In the rows, zero is written as 128.
Named moves (each a turn or a mirror), then the moves between two rows, first move first; the first pair answered:
Z:
[100 104  88  84 106  91 110 121 120 182 120 130 177 146 160 109 152 134
 115 114 164 145 160 144 128]  ->  [ 94 106  95  79 105  87 120 119 118 185 126 123 181 142 150 121 155 136
 119 119 171 135 156 144 137]
[ 95 134 156  99 144 172 110 136 134 128 107 132 132  70 133 106 128 128
 103 107 110 117  97 148 144]  ->  [ 89 139 157  99 139 167 115 132 134 126 114 123 134  66 124 117 134 123
 106 112 118 111  91 148 154]
[119 136 143 157 100 153 112 132 102 100 156 138 111 141 112 168 100 162
 116 106 187  41 112 120 176]  ->  [154 123 126 161 117 176  78 149 114  98 126 186 103 148 160  98  89 172
 101  79 145  86 134 117 112]
[149 141 124 137 138 116 157 148 148 106 137 114 109 143 144 124 111 130
  89 112 149 139 130 130 120]  ->  [144 143 122 135 137 112 161 145 143 105 144 103 107 141 133 137 113 128
  89 116 157 135 127 128 131]
B:
[118 134  98 140 132 132 131 131 122 124 136 145 121 107 105 129 129 139
 140 126  87 131 117 118 106]  ->  [120 133  94 139 133 131 138 131 121 125 138 142 122 113 104 130 127 144
 136 124  89 135 115 117 103]
[140 179 102 137 110 139 165 163  75  76  57 151 130 129 155 128 108 154
 137 123 117 140 136 136 121]  ->  [137 185 107 137 106 139 158 159  77  76  50 153 140 128 157 124 111 153
 145 139 115 140 141 138 126]
[142 106 133 103 114 150 165 161 123 112 149 164 110 118 152 174 110 160
  71  94 127 101 120  85  95]  ->  [140 118 120  78 119 142 188 157 122 118 135 149 127 149 134 171 119 159
  79  96 140 122 123  88 104]
D:
[108 142 197 134 121 130 101 154 103 126  80 112 142 149  46 115 101 150
 130 130 213 128 114 172 199]  ->  [136 103 199 182 117 150  54 171 110 116 105 159 105 105  92  94  77 145
  90  99 177 108 115 165 149]
[134 127 121 142 137 134 133 148 132 127 131 143 113 135 126 115 117 134
  96 106 106 146 136 118 110]  ->  [113 150 131 116 131 125 151 127 127 133 120 112 135 150 101 138 133 128
 129 136 129 150 137 122 148]
[100 136 138 131 137 133  80 129 179 121  95 134 140 122 179  80 104 118
 161 148  98 150 146 139 106]  ->  [124 139 110 112 145 126 114 140 176 121  88 126 140 155 175  72 107 131
 147 124 106 178 142 136  97]
S:
[145 122  93 118 137 129 143 157 146 128 121 145 133 162 133 108 127 128
 100 108 132 164 111 124 119]  ->  [104 145 123 111 127 120 145 133 140 128 119 116 154 150 102 145 142 118
 136 150 156 140 109 126 166]
[123 115 112 148 119  98 147 152 127 156 126 154 161 116 134 130 125 116
 154 105  99 152 131 145  86]  ->  [112 130 111 131 119  85 164 144 120 155 125 132 170 128 113 151 129 115
 163 113 117 146 126 149 107]
[139 117 121 133 117 124 144 139 120 127 150 114 130 127 116 149 123 129
 114 105 138 118 118 129 144]  ->  [126 117 139 142 112 129 123 135 124 129 154 121 132 111 120 152 124 124
 125 119 132 106 123 129 150]
Now pairs of rows:
Between the rows of a pair lie two moves.
[171  75 108 124 114 156 115 151 130 137 145 179  91 144 161  70  91 116
 135  88  82 181 146 108  26]  ->  [116 111 124  94  89 107 207 115  98 137 193  76 118 157  56 208 122  98
 158 136 173 108 100 110 146] | B, Z
[ 92 179 171 116 134 116 132  92 161 119 161  72 174 163  83 148 154 129
 166 129 183 120 105 123 168]  ->  [112 128 182 190 119 139  66 115 164 106 205 130 129  92 137 134 121 118
 116 102 138  75 100 115 116] | D, Z
[100 109 152 175 123 155  67 148 117 132 151 160 134  84 136 133 117 115
 119 130 125  84 101 145 123]  ->  [100 151 116 106 141 127 156 142 112 143 122 100 168 162  85 156 142 132
 140 125 174 131  87 148 166] | S, D
[129 143 135 170 132 128 132 135 100 136 115 184 117  95 115 114 125 116
 134  73  81 113 106 146 135]  ->  [120 169 127 136 139 121 161 124 100 139  88 157 146 134  89 114 142 126
 160  85  99 142 112 147 157] | D, B
[161 122  96 137 132 127 177 151 138 119 114 138 131 170 131 131 141 147
 105  75 116 166 124 131  74]  ->  [143 135 122 130 134 143 132 137 148 124  81 153 146 166 144  98 150 143
 143 108  97 186 149 134  69] | S, Z
[137 114 121 137 170 148 147 103 119 138 131 114 146  78 173 123 111  88
  92 144  91 180 129  82 100]  ->  [123 109 138 150 162 145 142  95 113 132 149 104 145  60 164 151 112  79
  89 161  96 148 121  85 116] | Z, S
[139 134 104 110 126 132 171 138 115 127 140 107 134 152 103 161 130 132
 119 113 168 106 102 135 160]  ->  [115 119 149 156 113 155  89 129 120 122 148 141 117  95 140 148 122 114
 130 142 132  73 115 138 143] | B, D
